Each path below is one point turned by a fixed rotation once a step. After each direction that follows a path, write how fast that rotation turns it, in degrees each step (0 if it stays still).
Each turn is a multiple of 5 degrees from 10 to 175, or 0.
Each row of a path follows its step; steps can be skipped.
Rotation 1:
step 0: [-20  -4 -54 -19 -20 -21  -8   3  22  -4 -23  -4   0 -13  44   4 -11  23
   0  22  -1 -21 -30   5 -10 -22  10  25  40   1 -19 -29 -10   0 -23  -5
 -22   2  -1 -37  18 -29 -19   9 -42   4  10  37   1 -30  16 -35  26 -15
   7  13  -2]
step 1: [  9  37   3 -14 -16 -24 -55 -20  26 -10  15 -16   6  11   5 -17  -5 -19
 -10   0   6 -29 -10   2  36 -32 -28  30  -2  19   0   8  16 -26 -20 -30
  -3 -30 -26 -30  18   6 -14   5  13  -4 -64  -1  17  -6  -7  -8 -23 -24
 -10  27   5]
step 2: [-25  13 -13 -35  -5 -16 -30   8  29 -12  -5  -2 -49  30  31   6  -4  -3
 -14  -1  -2  13 -47 -34 -14 -29  26  10   3   5  -2 -16  14  26   8  44
   2 -39 -36 -20  24 -21 -18  -5  -1 -12   9  48   0   1  19 -20   5  24
   4   4   2]
step 3: [ 25 -12  35   3 -42  -4 -35 -23   2  12  -2  -6  -6   8  -2  20 -11 -19
  10  -4   5   6 -38  25   5 -42  -4  23   1  41 -13  -1   3  14  -4 -25
 -46 -21  -2 -22   3  -7  12  13  -5  10 -34  42  -8  35   4   8  13 -49
  -3  20 -16]
step 4: [-13  28  -8 -10 -15   6  -9  -3  14 -15   8   3   4   7 -24 -14  -9  18
 -11   1  26  19 -25   1   3 -17  18  11  -8  12 -25 -13  23  -4  -4  16
  17   2 -30 -70 -12 -39 -11   4  25 -23   3  25   5  -9  29 -39  60  13
  -2  43   1]
step 5: [  9  21  34  39 -17 -37  -8 -49 -29  -6 -21   5   0  17  10  18   4   9
  -4 -18   7   1 -28 -16  30 -37   4  37  -7  26 -26 -15 -24 -27   2  14
 -15 -29 -19 -21  20 -31  13 -30   4   3  -8   5  17  13  -7 -26 -15 -23
  12 -13 -26]
step 6: [ 18  -5 -21   5 -14 -26 -38  15 -45 -11 -10  11 -31  11   3 -13  -7   0
 -18  -1   2  19 -45  -7 -23 -35   4  -1  22  39 -27  12  32   2   9   1
  36  17  -6 -36   1  -9   9   1 -17 -20  14  19  46   2   5  -8  16  12
 -43  29   1]
step 7: [ 12  12  49   6 -29 -34 -32 -13 -14  18 -14   1  -1  18  31  39 -24 -35
   0  -8  12 -14 -17 -23  17 -22   0 -16 -14  -6   1 -27  15 -16 -17   0
   1  17 -17 -18 -22 -22  32  14  30 -11 -12  -8  23  37 -14 -44  33 -15
  21 -11   8]
step 8: [ 28  -5  -6  14 -22   2  18  -9 -18 -32 -37 -34 -40   2  17 -17 -10  39
  21  -8  14  20 -22  -2   0 -26  22   3 -11 -12 -28  13  55  10  -9  22
   5  27 -19 -16   5  -9  17  -1 -19 -13  -5  14  42 -34  32 -29   9 -32
   5  12   8]
Directions:
[ -2   4   2  18   0  -1   0  -2   2 -14  -1  -6  -3   4   7  12  -3  -4
  -1  -4   2   4  13  -2  -4  -3   3  -2   2 -11  -1 -11  -5   5  -4   7
  -3  -8 -11   2   3   4   3   2  -5   0  -2  -1   1  -5   6  11   7   6
  -5  -1 -10]	130
[ -1   4   1   5   4   4   1   6   2  -3 -13   9  -7   2  -3   4  14  11
   4  -4   6  -2  -3  -7   2   5  -3   7  -7  -6   4  10   4   4   5   7
  -7   1 -11  -1  14   5   1   1   5  -6  -6  -5  -2   5   2  -9  -7   5
  10  -4  -1]	120
[  0   4  10  -6   2  -8 -13  -8  -9   9  -1  -7   5   4  -7   0   2   3
  10   7   3 -11   4   2   5  -6   3   5  -3 -10  -4   4 -10   0   0   0
 -13  -7  -2   8  -4   2  11   3   4   6   0  -9   0   6   0   2  -2   1
  -8   5   2]	175
[  2   2   5  -8   2   3  -5   2  -2  -2   1  -2   6   0  -1  10   0   6
   9 -15  -8  -8   6  -3 -11  -1   1   6  10   2  10   2  12   5   8  11
   3   0   3   3  -8  -3  -8   5   1   0  -4   5   5   6  -9   2   7  -6
  -6  -6  -5]	85
Rotation 2:
step 0: [ -3  11  19 -30 -44   2 -50 -26  16  35 -14 -12 -30  -4  -9 -20  -5 -15
 -26 -57   2 -38   7  21  10  22  12  -6 -12  18  11   6 -19 -14  46 -25
 -17 -19  -3  29 -22 -10 -18 -31  20  13   3  -7  12 -18  25   9  24  16
  -7  -8 -40]
step 2: [-31   0  31 -30 -40  -2  14 -13  -3  -9  32 -24  12  -6  13 -17 -20 -13
   4 -46  -4  -4  31   7 -16  22  25  -7  -2 -23 -12 -32  -1   1  12 -49
 -42  -1   9 -20  39  -2 -29 -32 -36  26  17   1  10  -8  37  27 -32  -8
  -4   6  -1]
step 3: [  3  -1   2  -2 -17 -35 -41  -4 -17  22 -30 -31 -20  -5  20  26 -57  25
 -20 -42  23 -28  20   7  33  -1  -6  15  13   3 -26 -16 -42  -5  -2   0
   6 -20   3   7  15   3 -38  -4  31  16  40  25  23  -4  -8  -3 -26 -26
  20 -23   5]
step 4: [  7  -4  27   6 -27  -4  -7 -63  -2  25   5 -16  19   6 -15 -23 -39   2
   1 -18 -27  20   3  46  16  42  42  11  26  23 -34  12 -16  11   7 -29
  10  17 -36 -38  -8 -25 -30 -36  -4 -13 -13   4 -16  -6 -16   9  11 -16
  -6  -8 -12]
step 5: [ -3 -24 -14   8  -9  -3   2 -17 -10  22  10 -19 -12  -8   7  -8 -14 -11
  14 -58  -3 -64  -3 -22  12  58  39 -12  -5 -25  16 -22  -5 -30  -1 -30
   2 -48 -19  10 -38   8 -29   5  13  13  -3 -25  -8 -10   6   0 -42 -20
 -20 -12  -6]
step 6: [ 11 -34  37 -10   7 -24  -7  -5 -30  31 -16 -21  10   0 -34 -13 -24  25
  20  11  30 -32 -11  46  -3  30  -4   5  -5 -31 -31 -18 -23  -7  -1 -12
   1   4   1  -7  -8   8 -32 -17 -64  34  26  26  16 -32  -1  10   4   9
  10 -17 -18]
step 8: [ -6  11   0  -3 -21 -14  -6 -80  -1  15  -9 -28 -26  18 -13   4 -47  38
 -24 -30  28 -40 -16  11  19   2   3 -35  -2   3  -6  -8   0  19  18  -2
  35  -2  12  11  15  19 -22 -13  -3  17 -13   0  -2 -37  -2   3 -25   9
 -34   1 -41]
step 9: [ 16  19  29   5  -2  20  -9   3  30  16  19  28  11   0 -28   2 -44  -9
 -23 -25   4 -22  25  19  10  66  -1  -3  31 -29 -16  29 -22 -18   9 -38
 -40  -4  -3 -10  -5   1 -24 -28  -9  22  21   6 -27 -38  39  12  -3 -10
 -21  -6  -6]
step 10: [-10  -2  29  35  -7 -46 -17 -38 -15  15   9  15   2  25  10 -33 -37   2
   6 -38  16 -33  14 -33  -6  -6  14  13 -23  -1  12 -38 -22 -27   1 -22
   8   3   5 -19  -2 -24 -14 -22 -18  -1  24  30  31 -17  18   5 -63 -13
   8   5  11]
Directions:
[ -6  -5   7   5   1   1  -2   0   0   2  -9   0   6  -4  -9   3  -6   9
  -3   2 -16   0 -12  -5  -4  -7  -1  -8   1   6   7  -5   3  10  -5   2
   1   1   6  -3   2  -4  -8   5  -7   4   2   5   5 -11  -5 -14   3  -8
  -7  -3   6]	155
[  6   8 -16  -6 -11  -3   0  -5   0   5 -13   2  -9   7  -3   6  -3  -8
  -4   0  -5  10  -2  -1  -2   6   0  -4 -10   1  -2   5  -2   7  11   4
   4   4   3  -7  -5  -1 -15   7   2  -9   0   0  -7   4   0  -3   2  -2
  -4   0  -6]	90
[  1   1  -1   5  -1  -2  -4   3  -5   3   3  14   2   5  -9  -4   7  -3
   4   8   1  -3   1  -4  -7   5  16   3 -11 -12   8  -2  -6  -6   1  -6
  -8   3  -4   9  -6   0  -2   3  -8  -4   4  -7  -4 -11  -1  -1  -5   2
  -8  -3  10]	85
[  4   2  14   3  -6 -15  -4  -1  -6  -2   6  10  -6   8   1  -4   8   3
   1  -6  -7   0 -15  -4   9  -5   7  12  -3   1  -5   2  -3   8   1   6
   0   0   2  -4  -5  -7   4  -7  11   1  -7   4  -1   2  -3  -3   6   6
   2   3   1]	110
[  5   1   2  -3 -12   0   2  -7  -6  -6   9  -2  -4   7  -9  -6   4   1
   4   6   3   3   8   7 -13   1   3  -6   5   2 -15  -8   2   4   0   3
   6   3  -2   2   5  -1   9  -4 -13  -4  -1   6   1  -8  -2  -1  14  -9
  -1   3  -6]	160
[ -2  -2 -10  -3   2 -16   3 -12  -4  -4  -4  12   4  -7   1  -9  -5   0
   8   0   4 -14   0  -5  -1 -10  -5  -5   1  -1  -4   8  -9  -6  -7  11
   7  -3  -3   4   9   0  -1   8   1  -6   2   3   0  -1  -7  -2  -4   2
   0  -4  -4]	155
